(in the rows, 128 means zero)
One turn moves each row of this set onto another row. After a few examples, where does it send each row asked below?
k506: [123 109 168 125 160 144 119 142 110 123 122 116 142 129 121 126  81 129
 124  95]
k547: [173 115 181 118 148 109 132 128 123  95 129 117 144 151 128 134 142 125
 148 116]
k326: [132  95 162 137 155 149 116 150 106 141 135 111 133 131 127 113  97 110
 101 109]
k82: [161 155 173 150 162 111 110 136 122 113 142 135 141 137 117 115 140 141
 119 123]
k196: [174 142 175 118 144 117 108 135 120 120 117 119 147 141 152  97 131 142
 105 152]
k471: [164 149 163 134 145 103 120 128 127 118 131 136 161 126 153 114 130 116
 120 143]
k280: [170 129 169 128 119 107 125 128 136 123 125 122 159 151 143 105 128 115
 136 145]
k464: [132  97 162 131 167 151 118 150  94 123 126 111 152 136 127 133  96 118
 118 104]
k885: [167 145 171 126 171 111 109 123 102 100 116 128 149 139 151  99 137 143
 115 135]
k6: [118 104 169 121 147 137 115 144 123 130 123 104 130 131 124 119  79 131
 114 104]
k143: [167 121 171 122 164  95 128 119 124  94 135 126 137 132 143 136 145 127
 126 119]
k435: [127  91 152 141 166 134 113 137 104 139 134 110 130 131 135 106 101 118
  98 109]
k796: [174 124 174 113 149 102 125 131 138 113 137 122 140 123 153 135 137 127
 109 139]
k40: [180 151 164 145 148 117 116 138 128 133 134 138 163 138 134 119 128 140
 118 138]
k466: [153 134 180 132 129 103 120 125 128  99 128 118 143 155 122 101 139 113
 148 122]
k663: [182 114 182 108 130 117 133 142 139 118 132 116 146 140 140 134 135 121
 133 134]
k258: [128  97 170 127 157 147 110 155 105 127 137 101 131 132 124 123  96 115
 105 112]
k59: [172 143 185 127 159 123 111 131  98  91 117 125 149 152 127  99 138 135
 139 120]
k303: [127  87 151 136 173 137 117 137  95 122 124 108 153 139 142 126 100 127
 112 110]
k207: [174 128 166 142 134 115 118 134 132 134 128 123 163 165 131 104 135 146
 134 138]
k949: [126  88 156 130 162 134 112 138 107 131 131  97 130 138 141 118  98 124
  97 118]
k191: [152 152 171 139 153  99 118 124 124  92 136 134 145 129 129 111 139 114
 132 121]
k550: [128  88 151 144 169 138 119 132  93 132 128 117 139 138 131 113 101 117
 114 101]
k312: [161 136 176 145 145 108 113 129 127 113 135 116 136 163 113 102 145 144
 136 124]
k274: [121 101 154 131 169 131 125 132 109 123 119 119 153 130 133 127  83 137
 119  99]
k198: [177 139 191 113 134 132 110 146 116 110 117 112 145 157 130  92 129 132
 133 136]
k44: [135  91 160 140 161 150 121 148  99 136 129 115 144 139 125 115  97 113
 117  99]
k315: [118  97 154 128 160 126 120 130 119 134 119 108 141 131 139 118  82 138
 104 108]

k949 -> k303
k885 -> k59
And these:
k315 -> k274
k191 -> k466
k435 -> k550
k207 -> k40
k663 -> k796

